In the rows, 128 means zero.
Named moves, each a turn or a mirror, and the order they were made in; the first pair answered:
Y (before -> after):
[122 108  94 125 145 139 134 142 129 126 131 133 129 134 134 133 136 140
 108 123 132 115 110 138 110 143 139 123 124 128 136 116 138 107 116 134
 143 125 144]  ->  [128 142 146 125 124 120 102 138 148 133 131 129 133 131 123 109 134 116
 133 106 144 124 113 154 152 122 122 130 133 133 115 122 140 121 148 130
 125 130 126]
[ 90 105 114 153 130 112 114 127 147 111 126 104 145 119 159 148 131 165
 136  99 153 117 129 113 128 131 128 148 127  82 168  98  99 119 122 103
 190 118 161]  ->  [ 99 131 156 146 118  97  88 128 159 110 125 108 158 118 154 130 126 147
 155  84 162 125 124 122 152 121 118 149 129  84 148  95  93 129 146  96
 174 122 145]
[138 107 146 145 107  67 188 118 109 125 130 147 145 102 113  77 131  48
 123 129 104 129 106 158 155 104  90 131 116 167 165 143 121 120 110 179
 151 144 107]  ->  [126  87 113 141 121  80 211 114  99 122 127 154 137 106 115  96 128  70
 105 144  93 125 111 146 132 117 103 127 110 166 182 137 126 110  92 178
 161 145 121]
[143 121 155 149  73 105  97  92 150  82 110 131 148 130 104 108  97 150
 166  73 150 146 177 128 165 123 131 132 148 101 126  91 106 153 118  82
 153  96 166]  ->  [133  87 106 145  93 130 124  94 128  79 108 131 141 135 114 131  99 182
 142  91 137 138 175 114 124 142 143 125 144  98 151  87 110 141  88  87
 177  88 183]
D (before -> after):
[131 123 152 151  92 111 133 113 140  90 156 147 216 145 153  98 107 128
 170 110 121 164 171 127 177 149 103 123 119 150 147 156  71 192 121 130
 156  90 162]  ->  [117  42  85 138 155 136 187 123  98 105 128 153 149 151 150 174 133 165
 103 141  93 130 137 118  82 148 155 117 101 175 154 159 118 128  87 165
 157 119 163]
[133 117 196 108  98  83  76 158 140 134 116 138  98 113 124 142 146 139
 100  82 163 104 150 158 148  82 144 131 119 164  88 121 123 105 185 108
 117 143  95]  ->  [130 105 184 104 113  89  83 160 133 132 110 140  87 112 122 159 145 145
  84  90 156  92 141 158 129  78 153 127 111 172  92 123 129  89 178 111
 123 148  98]
[114  91  70 111 185 184 140 165  78 166 120 145 107 136 125 194 137 139
 102 137 100 133 111 122  64 194 184 115 176 101 131 159 175  47 110 154
 132 138  99]  ->  [130 204 154 130 103 154  70 145 135 148 153 139 194 125 131  88 105  90
 185  92 138 182 162 132 186 193 111 117 200  70 128 143 114 135 154 120
 136 100  99]
R (before -> after):
[130 163 193 109 109 100  98 116 141 129 119 135 130 124 113 119 124 114
 143 101 134 120  87 158 146  73 126 132 149 165  78 129 156 133 181 122
 125 144  84]  ->  [119 105  76  97 146 149 174 110  93 134 124 141 118 134 126 159 115 143
  84 175  97 113  98 123  76 133 157 106 145 175 130 136 165 115 113 141
 156 128 122]
[173 187 167  70 130  87 116  71 151 138  77 157 188 117  73 132 131  79
 119 145 150 175 172 137 127  99 162 122  95  69  56 173 142 150 156 124
  86 170  92]  ->  [170 145  94  62 156 119 168  70 116 142  77 164 172 123  81 168 129 100
  72 188 121 169 179 110  80 132 184 109  89  85  83 182 156 132 105 136
 104 165 114]
[133 152 115 148  92 145 121 115 159 116 138 117 181 126 152  82  96 104
 120 154 121 156 160 120 127 176  88 102 156 114 148 144  94 139 101 113
 165 100 149]  ->  [150 141 204 130 111 102  94 132 162 140 113 121 133 124 126 102 124  78
 127 127 126 137 107 163 123 106 102 121 152 153  79 160 138  99 155 133
 101 152  91]
Then:
(2 to 4 moves a pair)
[137 152 172 125 125 115 109 143 144 118 127 129 107 129 123 132 144 122
 130 106 128 133 108 153 132 120 124 125 144 134  96 142 116 117 152 122
 125 131 119]  ->  [148 156 164 118 131 117 126 137 129 125 136 134 110 128 126 132 132 107
 121 128 114 132 111 154 129 137 123 118 145 150  94 153 123 120 145 129
 113 134 118] : R, D, R, D
[ 94 194 157 110 113 145  85 148 125  87 149 146 146 120 130 113 108  86
 140 138 142 163 155 114 172 169 115 127 125  93 139 127  88 166 141 119
  99 107 149]  ->  [ 72 167 107 112 124 164 104 152 119  77 141 142 138 122 135 138 114 132
 123 138 143 152 152  98 140 178 125 126 116  65 173 115  87 154 116 109
 129 100 173] : D, R, Y
[191 111 184  96 103  71  72 184 171  97 113 128  86 152 113 128 124 141
 114 111 113  85 135 116 113 117 136 162 115 121  96 178 118 128 207  97
  98 131 107]  ->  [164  71  96 100 117 106 107 182 155  80 107 126  90 152 124 161 122 194
  83 132 106  75 150  77  68 157 149 154 106  93 149 164 114 121 154  95
 147 104 150] : Y, R, Y, D
[ 95 192  60 181 105 128 146  88 131 118 137 140 121 149 167 136  89 109
 102 160 132 118 193 131 201 224 161 100 132  60 193  76 148 150  99 114
 139 155 162]  ->  [ 98 131  99 168 158  98 140 124 121 139  92 140  42 152 142 201 135 122
  74 137 134  73 122 162 144 153 198 124 110  86 141  90 215  73 134 138
  95 218 123] : D, R, D
[129 142 215 120 125 103 101 155 181  85 123 137 112 119 114 109 121 109
 161  97 169 119 111 152 163  85 105 156 158 132 106 128 143 162 198 110
  90 137 107]  ->  [117 128  88 128 120 162 163 129 151  76 153 144 158 118 144 109  86 138
 127 160 142 138 169  96 136 181 107 125 159 108 184 114 109 202 115 105
 154  80 169] : R, D, Y, D
[114 115 104 136 139 140 127 140 116 132 119 108 122 142 117 147 118 163
 143 125 130 110 148 112 108 117 112 103 106 103 156  69 100 120 137 109
 173 106 147]  ->  [139 149 172 136 124 109 101 142 125 146 122 111 121 135 104 120 117 116
 168 108 135 120 139 139 144  93  97 110 120 127 113  85 105 131 179 115
 126 127 110] : Y, R, D
[126  73 121 136 193 101 116 148 147 142 112 126 127  92 122 150 153 185
  44 124  96  62  96 101  79 119 136 130 120  83 108 132 166  75 119 119
 111 149 125]  ->  [113 107 110 153 158 102  92 138 171 119 119 120 168  91 131 124 140 205
  75  94 124  76 124  83 113 126 110 136 123  29 137 101 129 113 116  86
 154 115 152] : R, R, Y, R
[118 115  88 151 121 122 117 142 141 116 101 119 104 124 114 129 158 148
 131  79 115 120 151 117  97 103 135 132 131  98 161  93 114  94 124 127
 133 139 165]  ->  [128 156 120 155  93 116  96 134 158 116 110 118 137 118 122  96 140 127
 152  74 121 137 166 123 136 109 115 131 137 100 152  92  97 123 137 116
 124 129 157] : Y, R, R, Y
[140 151  95 100 184 152 165 124  83 114 121 142 126 126 155 162 123 117
 128 186 110 122 129 139 109 154 165 106 168 105 128  98 140 116 124 105
 131 189 131]  ->  [123 190 126 112 146 140 124 123 120  95 125 129 152 114 158 126 120 123
 168 134 142 134 145 141 153 139 134 119 170  57 133  76 117 148 143  75
 146 173 138] : R, D, R
[124 168 122 138 101 116 107 140 169 112 121 113 163 134 117 119 134 151
 172 101 157 132 134 138 198 108 134 128 117 103 125 100 117 160 146  96
 149 142 153]  ->  [115 139 114 137 121 108 106 149 164 111 105 114 133 138 110 146 154 175
 159  87 161 107 111 144 162  77 150 138 110  98 119  98 139 127 143  97
 147 162 149] : D, R, D, R
[ 85 134 103 131 139 145 125 104 132 137 151 105 196 137 114 138 115 107
 163  80 100 179 108  55 178 159 107  99 181 130 138  97 120 123 103 127
 178 101 150]  ->  [ 84  88  84 120 170 146 144 117 119 146 126 111 152 142 109 181 134 128
 130  90  85 156  77  56 127 146 138 103 164 145 134 104 154  80  99 140
 165 125 146] : R, R, R, D
[102 109  92 134 136 143 124 141 147 107 112 110 137 127 128 153 127 178
 118 115 135 122 121 112  92 133 139 136 127  94 163 110 130 124 107 112
 180 113 151]  ->  [130 165 182 132 105 107  83 138 167 120 122 113 148 125 119 111 121 115
 159 100 143 138 120 143 155 106 117 139 142 130 108 128 123 146 158 109
 130 126 108] : Y, R, D
